One vector is turned by the same rotation once a step. Each row is the vector after some number of steps, and that number follows the row.
The counts run from 0 to 312.
  4 -18  -3  -5  43  33   9 -23  10 -22  23 -15 -12 -14  -5 -12  -6  -1 -10  -9   8  27  46   0  25 -10  -4 -28  33  -4 -17  -1  20 -11  28 : 61
-13  27 -31 -20   0  17   7  -5  -5 -17  15  -5   6 -20  -3   0  20 -23 -15  -4   8  32 -32  -2  31  -5 -42  13   0  15  15 -14  -8 -30  13 : 99
-18   4  -4 -31  30  15  10 -11 -13   6   5  18   1  -1  11 -43  15 -10 -13  16  12  26 -20 -18  34  23   3   8 -14  12  30   7 -17  10  25 : 22
-19  30 -26  28  15  12   5  14 -27   4  21  19  10 -36  14 -27  36 -16   8  14   9  16 -16 -17  20  -4   2  17 -18  -3  12  13   5 -20  14 : 26
 -8   1   5   6  23  32   7  -5 -14 -22  -1 -16  -4  -4   8 -39  20  -9  10  -2   6  25  -8 -22  22  -9  30  25  -4 -41 -22  27  23 -15 -10 : 283
  3 -12   1  -2  40  31  21  -4  10 -15  15 -13 -12   0 -21  -1 -27 -17 -13  -7  21  31  25   9  33  12  13 -12  34  -1  -4  -9  23   3  30 : 223
-11   1  13  -5  47  19   3 -15   4  -7  12  -6   3  -1  10 -19  -6 -24  11 -10  27  21  17  -9  45   5  -4 -10  23  18  23  13   4  10  38 : 4
-14  20 -51  -8  -1   7  10  12  -3 -11  23   3  11 -38 -10   6  13 -13 -25  14  14  15 -20  -5   8  11 -27   9 -10   8 -13   5   6 -44  21 : 100
-13  10 -25 -15   0  34  27  -5  -8 -10  29  -1  12 -15 -10 -20  26  -7 -14  25  11   9  -5 -16 -10   8  20  17 -15 -36 -29  30  10 -24  -3 : 39
-12  21 -21  40   8  23   1  20 -25 -14  17   5   5 -38   8 -13  28  -9   1   1  -6  28   1  -5  18 -23  20  12  -7 -34  -2   8  17 -22   6 : 276
-16  19 -17 -29  20  32  18 -26  14 -10  41   1  15  -7  -1  12  20 -30 -17  -1  22   9  19   4  19   2 -18 -14  13  12  11  16 -11  -2  41 : 173
  2 -18 -23   6  21  13  22   6 -10 -10  14  16 -10 -33 -21 -40   3  17 -14  15   4  28  10 -16  10  16   3  -6  -1   0 -26 -25  28 -38   8 : 50
 -2   9  12  -4  39  22  10  -6   1  -6  18  -2  15  -2  10 -28   5 -28  10  -7  31  23   0  -8  46   5  -9  -7  14  32  31  -6   5   4  22 : 167
-19  -7  -8 -10  37   8  14  16  -6   4  -2  -2 -17   5 -13  -4 -37 -13 -15   9  25  36 -18  -1  35  34  21  15  12   3   9  10   1  12  31 : 78
 -5  10 -25  27   9  37  15 -11   1 -16  43 -24 -10 -14 -19  12   1 -18  -4 -15  11  31  10  12  17 -18 -12   3  30   1 -12 -23  24 -19   2 : 143
-25  16 -17  52  37  -3  -8  10 -21   2   9  -9 -10 -25  10   1  -5 -21  20  -5  24  20 -11 -11  26 -10   7  12   5  -1   6  24  18 -17  24 : 1
 -9  -9   5 -26  38  28  18 -18  16 -13  19 -21  -5   7 -17   5 -31 -23 -12  -3  33  17  15   3  29  17   5  -5  27  -2  -7  24   9   5  28 : 310
-18  32 -25  -1   8  16   8 -14   3 -18  21 -24   7 -20   2  -1  17 -30   4 -14  24  17 -30  -4  23 -16 -46  12   4  19  -2   6   5 -34   8 : 12
  5  16 -16   8  12  34  22  -7  -7  -8  39  27  19 -32   0 -36  43  -7  -1   7  11  14  23 -12  17  -7  -8 -12  -5  16   6 -18  12 -24   7 : 112
-16  21 -21 -11  20  29  15  11  -9   5  31  26  16 -16  -4   5  13 -19 -33  22   2  22  21   5  18  11  26  -7  -1 -21  20  17 -15  15  34 : 28
  3  27 -13   5  17  23  -7  11  -6 -25  12   5  16 -27  13 -11  28 -22 -10 -13   0  31  18   3  49 -26 -15  -7   5   0  28 -12   2 -17  27 : 30
-25  -1 -23 -16  16  26  13  -9 -19 -14  10  -5 -26  -2  -8 -15  13  -1 -31   6 -16  49 -31   3  19   2  13  26   4 -40   5  -6 -13   6   3 : 128
-28  27 -10  11  27  17   0   5 -17   3  18   7   0  -2  11   1   9 -32  -5  -1  14  27  -9   5  44  -1   8  10  11  -3  38  18 -18  20  40 : 247
 14  23 -22  14   7  24   1  30   1 -24  14   3  26 -36   0   2  16 -22 -15  -2  15  20  24   5  29 -12   1  -6  -2  -5  -4   0  24 -38  23 : 31
-43   1 -24  -4  43   2   5 -19 -19  20  27  10 -22 -10   0  -5  -4  -1 -13  12  10  16 -13 -15  10  20   5   4   4   1  16  27 -19  10  42 : 159
-34  22  -4  20  32  20  10  -9 -19  16  34   2  -5   2  10 -10  11 -33  12   2  22  22 -14  -3  27   1  17  17  10   3  28  20  -8  22  25 : 84
 -4  16 -10  -1  22  23  18  22   5  -6  12   2  31  -7  -2   0  -9 -32  -6  16  39   4   6  -5  25  22  31  10  -6 -15  -8  47  14 -11  30 : 252
-17  28 -34  31  11   8  11  20 -15   2  28   0   3 -28 -11   0  -2 -24   2   4  27  23 -31  -4  22  12 -13  17   3  25   6 -15  11 -19  15 : 244
-16  18 -28   7  15  22   4  37 -17  -6   5  15   6 -19   2   0  10 -15 -31  20  -3  34   2   4  30   7  34  14  -8 -36  18  17 -12   1  32 : 190
-15   1 -18  34  35   7   6 -12  -3   1  29 -15  -8 -30  -3   3  -9  -7   8  -4  28   3  25 -12   3  -3   4  -8  15  -1 -23  35  29 -27  24 : 307
 -8  23 -21  15  20  11  13  19  -1  -8  15 -14  17 -19  -5  23 -14 -35  -2   5  41   1   3  -4  19   9  18  16   2 -16 -16  48  14 -21  32 : 89
